(in the rows, 128 means zero)
Named moves (each a turn or a mirror), then the moves between two rows, first move first; the first pair answered
move Kuli:
[145 130  95 119 162 139 130 118 111 138 149 137 103  79] => [114 144 138 114 155 140 144 121 121 144 164 113  86 157]
[116 129 104 144 142 120 109 156 122 135 115 149 139 128] => [103 135 120 140 140 124 112 157 125 131 122 137 132 158]
[134  83 112 115 153 127 104 122 135 154 112 141 152 112] => [106  97 146 112 150 128 117 121 143 152 126 121 135 171]
[149 138 123 138 120 112 119 118 100 109 124 168 158 131] => [136 147 147 136 120 112 126 119 106 109 133 155 149 173]
move ruf:
[142 197 132 142  99 106 136 139 115 121 131 134 119 150] => [119 167 142 114  79  99 135 161 138 112 143 106 103 133]
[141  96 110 114 162 177 144 105 120 135 152 127 137  97] => [131  77 119  95 163 163 124 118 142 146 146 121 158 123]
[ 94 207 174 134  78 110 126 145 147 118 121 112 144 176] => [100 218 169 151  76 126 146 131 130 103 128 115 125 145]
[139 138  95 137 130 144 155  84 136 131 127 145 108 128] => [116 101 113  99 113 130 141 110 171 132 133 116 108 131]
move les:
[128 150 134 142 130 134 134 119 117 131 122 128 117 149] => [134 152 128 147 120 132 137 123 114 121 121 129 112 121]
[119 169 120 125  72 117 144 160 153 109 128 119 113  99] => [101 159 146 123 119 122 135 138 164 144 131 116 132 191]
[135  86 148 170 185 163 152  68 140 150 129 138 126 155] => [155  97 115 166 129 158 158  99 132 109 128 140 107  44]
[103 137 150 135 133 136 138 124 132 133 139 107 102 183] => [136 152 118 165 151 147 142  97 101 130 127 146 116 139]
move luris:
[157 141 123 138 176 109 124 108 109 146  82 178 168 151] => [134  88 131 116 202 120 130  99 124 158  95 156 152 134]
[135 174 159 139  96 125 112 124 107 114 125 135 136  93] => [107 108 168 114 126 141 118 108 123 128 141 106 116  74]
[138 112 117  92 105  89  89 149 152 143 114 116 161 141] => [137 106 118  87 109  95  91 146 154 143 114 115 159 138]
move gete:
[157 143 110  97 124 133 114 121 136 133 135 126 122  82] => [169 150 108 108 144 130 108 105 128 148 126 142 136 108]
[115  65 129  95 149 139 139 127 148 125 143  88 114 110] => [133  68 107 103 144 131 131 126 141 123 132 107 127  71]
[143 126 111 116  69 124 113 180 115 109 105 116 118 105] => [169 139  95 135  94 124 101 162 102 127  92 147 144 118]
[148 137 106 113 139 125 111 122 120 134 124 107 162  94] => [146 141 112 121 155 128 108 109 121 147 127 109 168 127]

(2 to 3 moves a pair)
[150 105 107 110 129  98  98 142 150 153  94 158 193 132] => [150 189 126 163 111 144 172 105  91 115 122 148 118 124] => les, Kuli, ruf
[131  65 120 148 141 149 145  87 120 114 121 109 101  80] => [121  89 148 159 165 149 148  69 121 134 123 111 110 166] => gete, gete, Kuli
[120  92 144 128 145 141 151 112 115 134 146 112 104 118] => [133 109 136 137 125 137 149 117 105 121 145 115  97  90] => ruf, ruf, les
[121 171 161 127  86 117 130 151 133 110 134 106 107 168] => [163 162 118 133  90 100  99 155 128 117 108 145 152 114] => gete, ruf, Kuli
[102 104 155 131 151 180 150  82 126 119 161  77  56 157] => [120 131 147 154 167 184 151  63 108 126 149 100  71 169] => ruf, ruf
[167 133 100 149 149 127 112 108 116 135 105 153 150 106] => [143 155 135 129 113 106 104 145 143 130 107 127 150 175] => les, ruf, Kuli
[133 127 123 148 186 152 144  83 103 143 126 146 137 150] => [121 114 117  99  90 120 132 157 138 100 125 112 121  67] => les, les, gete
[132 109 113 150 149 142 134 120 129 134 109 127 133 118] => [125  98 121 132 137 128 121 137 145 135 106 118 142 130] => gete, les, ruf
[134 168 107 138 105 131 175 113  86  84 134 121 115  80] => [108 115 135 135 183 151 172  75 102 128 144 109 122 162] => luris, les, les
[170 165 119 148 131 131 107 102 121 153 105 157 169 157] => [171 185 121 152 115 132 114 109 119 139 107 155 157 154] => Kuli, les, gete
[ 99  76 165 108 141 126 141  92 135 166 154 111 102 133] => [114  93 156 131 158 141 150  73 113 173 155 127 103 130] => les, Kuli
[111 113 182  97 102 136 149 165 146 110 152  82 115 179] => [123 159 180 131 116 147 160 139 116 109 147 102 110 202] => ruf, gete, ruf
[ 90  97 151 109 123 138 144 132 130 124 152  99  87 110] => [116 157 147 153 154 144 147  98 100 140 136 141 114 170] => ruf, gete, ruf
[136 104 120 111  99 126 117 150 146 115 131 103  77  93] => [170 100  92 135 149 122  92 120 130 147 106 148 126 104] => ruf, luris, les
[150 152 110 198 119 156 152 117  90 103 147 154 102 125] => [149 154 123 167  92 109 105 162 136 119 120 153 158 198] => luris, ruf, luris
[125 108 117 137 177 140 140 102 117 145 137 137 140 156] => [112 137 136 109  94 109 141 162 142 109 142 103 123 147] => luris, les, les
[129 154 149 148 106 121 125 139 120 111 119 128 137 155] => [129 131 147 151 143 133 123 113 119 132 120 131 140 168] => gete, luris, ruf
[ 94 132 159 120 137 126 142 121 156 124 148  90 109 159] => [133 123 113 151 170 141 140  94 128 126 137 131 120  83] => les, gete, Kuli
[108 161 153 158 105 132 114 116 136 109 157  81 131 206] => [ 92  89 149 135 142 139 108 107 158 123 166  66 132 183] => gete, ruf, luris
[ 90 111 142 121 123 151 136 133 121 122 145 108  92 118] => [108 167 147 141 110 136 130 137 114 125 131 127 118 166] => luris, les
[118 124 100 107 119 103 100 137 154 125 121 134 147 112] => [104 100 107 102 133 122 114 120 153 124 135 114 121 102] => ruf, luris, les
[138 114 117 145 186 114 105 116 125 172 127 139 152 175] => [134 114 107 131 122 128 147 138 117 120 148 107  89  51] => ruf, les, gete
[121 152 145 135  86 149 135 115 123 123 181 117 125 163] => [140 130 114 134  77 149 124 120 119 113 172 129 128  84] => gete, luris, gete
[126 119 115 142 161 148 179 112 129 126 114 131  84  67] => [131 139 120 123  92 115 164 160 153 106 105 120  95  63] => luris, les, Kuli
[161 172 107 180  94 134 142 122 120  92 125 146 118 131] => [104  97 142 130 102 142 152 138 163 100 155  82  88 137] => les, luris
[ 76 130 174 132 143 158 151 111 134 123 151  98  79 188] => [108 135 155 131 146 117  93 130 153 150 111 141 153 225] => gete, ruf
[128 147 129  92 110  98 113 146 137 146  98 137 159 185] => [115 101 126 102 173 131 134  96 124 166 113 134 140 179] => luris, les, gete
[140 148 108 134 144 159 128 111  96 134 129 139 117 114] => [121 127 117 109 117 152 129 138 115 116 140 108  98 102] => luris, les
[132 122 133 166 186 142 150  87 106 144 142 130 114 104] => [ 98 126 168 147 161 137 159 105 128 136 161  96  95 152] => les, Kuli, les
[ 82 121 173 108 108  95 139 146 142 105 139 103 103 172] => [152 150 106 147 132  86 102 128 108 120  95 183 165 119] => gete, gete, gete
[137  96 111 121  84 112 116 138 136  89 122 134 114  81] => [162 134 100 155 114 114 102 113 111 111 104 177 148 132] => Kuli, ruf, Kuli
[179 184  73 149 122 121 138 151  95  91 138 141 134 111] => [156 189 107 130 108 103 127 174 122  99 140 120 146 186] => les, ruf
[150 156 132 167 183 156 119  60  88 151 122 168 132 197] => [ 85 110 172 102 100 159 160 121 129  99 166  74  45 129] => gete, gete
[130 187 140 164 126 157 164 110 100 109 126 139 118 110] => [150 180 115 161 124 144 142 118 104 114 112 157 146  80] => les, Kuli, gete
[168 170 140 171 184 162 150  89  92 168  94 146 143 197] => [150 205 148 141  69 150 187 152  97  99 114  95  77 114] => les, Kuli, gete
[119 102 131 120 123 141 157 126 112 122 143 112 105  75] => [126 115 130 125 111 132 153 133 113 114 142 119 110  68] => Kuli, gete
[176 178  99 123  73 107 116 196 128  95 108 129 130 131] => [183  96  72 122 172 123  89 148 135 144  97 155 167 115] => luris, gete, ruf
[100 165 190 147 109 128 139 154 129 171 141  96 113 219] => [177 143  93 169 116 120 101 150 100 168  97 176 165  54] => gete, Kuli, gete
[ 94  68 153 101 143 128 113 165 183 119 155  91 126 131] => [146 115 113 177 202 162 132  95 114 130 142 158 135 106] => Kuli, les, ruf
[132 162 147 160 165 126 130  95 116 162 121 155 130 209] => [114 144 164 121 125  96 110 136 152 158 115 128 138 223] => ruf, ruf, luris
[ 86 155 171 108 108 111 154 146 140 109 138  81  84 173] => [123 163 134 162 174 147 169  80  87 123 135 132  83 138] => les, gete, les
[143 104 102 132 174 112 106 108 121 147 114 157 147 115] => [148 115  96 134 151 105  99 122 118 137 111 161 151  98] => les, gete
[133  86  92 116 123 141 131 122 106 121 130 123 105  47] => [145 112  95 103 110  91  81 155 137 144  97 147 176 127] => luris, ruf, gete
[ 91  91 136 111  94 127 134 154 164  96 147  86  88  62] => [127  80 100 126 122 124 110 138 152 111 127 128 124  20] => gete, gete, ruf
[108  69 131 100 128 156 139 128 146 121 142  86  86  79] => [104  59 133 101 143 159 137 118 149 130 138  90  95  89] => les, gete
[ 82 113 181  88  89 108  96 135 158 124 151  95 130 181] => [134 210 150 163  89 129 126 101  87 110 141 150 123 163] => luris, ruf
[122 117 151 124 128 138 142 114 123 130 148 100 105 127] => [142 153 140 148 129 133 138 106 106 133 130 126 126 136] => les, luris
[147  87 110 123 165 155 119 103 119 151 104 146 123  83] => [125  61 124  95 142 140 108 129 146 149 110 122 120  85] => ruf, les
[141 164 141 116  88  97  86 163 148 138 109 163 179 163] => [123 129 155 117 138 115  90 133 146 163 116 155 178 199] => ruf, ruf, les
[104  70 161 102 133 133 139 135 159 133 143  83 144 156] => [138 118 140 162 176 157 158  85 106 143 138 132 151 159] => ruf, luris
[116  73  94 139 137 125 114 111 125 131 128 125 147  87] => [113  70  94 133 129 114 103 120 134 134 123 125 158  95] => les, gete
[119 106 124  98 129 126  98 118 164 120 147 132 149 129] => [133 131 111 121 116 142 120 103 134 102 149 141 126  87] => les, luris, ruf
[162 153 110 142 140 105  88 138 115 153 109 163 190 146] => [135 154 125 113  63 103 114 179 130 106 132 113 139  88] => gete, les, les
[138  91 108 113 121 111 119 144 154 138 105 122 129  97] => [130 153 135 131 101 109 137 140 142 129 108 112 119 175] => luris, ruf, Kuli
[121 182 131 132  86 135 155 145 113  97 147 122  93 120] => [103 117 137 140 171 161 161  93 111 135 159 120  95 147] => les, les, luris
[101 125 154 118 113 141 149 132 138 109 155  91  92 135] => [126 186 147 143 104 133 144 133 118 109 138 124 113 159] => luris, ruf, ruf
[125 105 121 114 121 124 122 136 136 125 128 116 125 103] => [121 130 126 128 119 139 145 126 119 116 138 113 102 111] => Kuli, ruf, ruf
[131  80 106 132 177 133 117 122 144 142 111 155 176 111] => [133 103 111 153 188 144 131 105 124 143 112 162 165 122] => gete, les, gete
[116  68  90 100 190 136 102  78 137 157 120 135 141 147] => [113  89  88 116 192 165 141  56 108 136 139 131 102 123] => ruf, gete
[136  85 117  99 166 117  99 127 148 158 114 129 158 121] => [110 135 155 120 149 150 161 111 124 127 147  99  89 153] => ruf, Kuli, ruf
[109 151 134 111  94 134 133 136 127 106 135 108  96 110] => [115 127 118 101  96 121 110 145 133 111 121 116 117  92] => gete, gete, ruf
[160 163 148 144 139 123 149 112 120 129 134 143 112 121] => [159 112 140 125 167 119 129 110 137 151 127 149 136 111] => ruf, les, Kuli
[114 194 117 121  84 121 100 142 130  92 104 148 124 170] => [ 92  87 111 119 181 176 127  79 123 121 133 135  92 121] => luris, les, ruf
[150 171 132 141 127 115 114 142 124 128 138 139 146 148] => [120 138 154 120 131 120 121 148 143 132 152 107 128 163] => Kuli, ruf, les
[121 129 141 158 135 161 163 106  99 122 148 123  96 122] => [115 149 155 149 105 143 161 128 115 117 150 112  98 150] => les, luris, les
[130 154 134 144 132 156 133 112 119 114 131 142 111 127] => [129 167 141 131 101 135 119 135 132 108 123 139 124 143] => ruf, luris, ruf
[104 178 159 148 127 109 143 140 123 139 133 129 149 184] => [104 189 160 148 116 111 155 142 116 129 139 122 137 168] => gete, ruf
[140 169 132 133 112 127 151 117  95 105 138 106 114 115] => [129 127 141 111 145 106 108 126 129 144 125 110 162 174] => ruf, gete, les
[133 110 119 146 163 141 135  96 112 145 126 141 129 129] => [146 117 109 148 156 138 132 101 109 139 118 152 135 116] => luris, gete, Kuli
